Each row has a name. Each piece below is followed by the name of the row it came from, unless a question asks for something else. Each question is about the rows just above it.

(107): [162  93 100 194  90 152 159 160 140 192 117 166 169 139 144]
(68): [175  92  99 106 114 136 146 150 124 157  95 193 144 133 173]
(31): [ 93 162 101 135  81 144 170 140 160 162 117 193 114 111 129]
Which value is in both (107) and (68)? | [144]
The row with [162  93 100 194  90 152 159 160 140 192 117 166 169 139 144] is | (107)
find: [162  93] | (107)

(46): [ 93 181 158  89  77 160 170 133  71 170 170 136  82  81 118 116 144 111
 103  90 164 127  86 139 119 170 172 127 156  80  95 127 158 146 143 125
 158 168 177 114 152 144  93  75 103 155 152 117 149 149 125 138 164 123
 150 110]
(67): [118 103 140 148 156 110 129 109 142 115 138 128 142 107 149 120 121 140
 120 127 132 115 137 137 126 105 122 135 126 149 114 130 129 117 136 130
 114 131 105 149 133 128 137 148 134 107 106 121 128 132 143 115 135 122
  82 124]
(30): [ 97  92 153 154 172  81 127  73 149  86 144 125 128  90 153 104 114 155
  89 112 143  90 139 157 112  87 126 142 131 155  81 134 126  93 155 124
 101 136  89 159 144 117 137 161 141  83  86  86 127 131 153 101 164  88
  75 115]
(135): [135 161  96  81  64 151 116 158  83 149 100 112  95 153  80 136 125  82
 147 121 102 142  90  86 127 155 117  97 114  71 150 102 111 145  85 117
 147 104 156  82 106 119  96  73  97 155 156 149 118 112  82 144  89 144
 161 126]
(103): [128 132 143 115 136 122 112 124  71 170 170 136  82 164 118 116 144 111
 103  90 164 127  86 139 119 170 172 127 156  80  95 127 158 146 143 137
 106  56  59 154  93 102 166 180 138  85  94 178 102 100 163 158 133 160
 127 153]
(24): [100  85 155 164 183  78 126  72 158  83 145 127 138  85 161 105 113 160
  93 117 142  90 146 159 115  81 122 145 130 165  83 136 126  92 156 127
  98 136  82 166 145 119 143 170 145  79  82  90 127 133 158 100 163  92
 122 117]
find: [114 130] | (67)
find: [100  85 155 164 183  78 126  72 158  83 145 127 138  85 161 105 113 160
  93 117 142  90 146 159 115  81 122 145 130 165  83 136 126  92 156 127
  98 136  82 166 145 119 143 170 145  79  82  90 127 133 158 100 163  92
 122 117] | (24)
Where do [118 103 140 148 156 110 129 109 142 115 138 128 142 107 149 120 121 140
 120 127 132 115 137 137 126 105 122 135 126 149 114 130 129 117 136 130
 114 131 105 149 133 128 137 148 134 107 106 121 128 132 143 115 135 122
  82 124] appear? | (67)
[128 132 143 115 135 122  82 124] is in which row? | (67)
Which row holds this, read backwards? [163 100 158 133] | (24)
The row with [ 93 181 158  89  77 160 170 133  71 170 170 136  82  81 118 116 144 111
 103  90 164 127  86 139 119 170 172 127 156  80  95 127 158 146 143 125
 158 168 177 114 152 144  93  75 103 155 152 117 149 149 125 138 164 123
 150 110] is | (46)
Which row holds this, read backwards? [127 120 140 121 120 149] | (67)

(98): [ 93 148 111  94 100 116  96 107 126 133  90  95]
(38): [156  61 128 157 142  79 160  97  67  66 170 150]
(151): [ 95 170 106  90 113 161  83 149 177  95  90  96]
(39): [ 91 155 116  96  96 122  92 102 131 127  93  90]
(41): [123  93 115 106 102  84 118 148  74  87 105 119]
(92): [127  81 128 128 116  63 136 131  62  74 130 127]
Shared by (92) and (41): | [74]
Shared by (92) and (38): | [128]

(119): [133 121 130 127 131 123]
(87): [174  57 135 117 156  96]
(181): [147  91 123 124 144 128]
(53): [156  85 134 120 146 108]
(50): [173  53 128 117 159 108]
(25): [146 101 133 123 138 112]
(6): [172  63 136 116 153  93]
(197): [147  91 123 124 136 101]
(28): [178  47 132 116 160  99]
(33): [171  58 130 119 155 105]
Which row holds [147  91 123 124 144 128]? | (181)
Shuffled (28) with one entry gone: [160 116 132  99  47], missing | [178]
Which row holds [116 136  63] read backwards? | (6)
find: [101 133 123 138 112] | (25)

(18): [136 129 128 150 120]
(9): [123 125 129 133 115]
(81): [134 114 140  43 163]
(54): [123 125 129 133 129]
(19): [113 114 140  43 144]
(143): [133 123 129 151 101]
find: [123 125 129 133 115] | (9)
Which row holds this, read backwards? [144  43] | (19)
Which entry of (19) is missing from [ 43 144 113 140]? | [114]

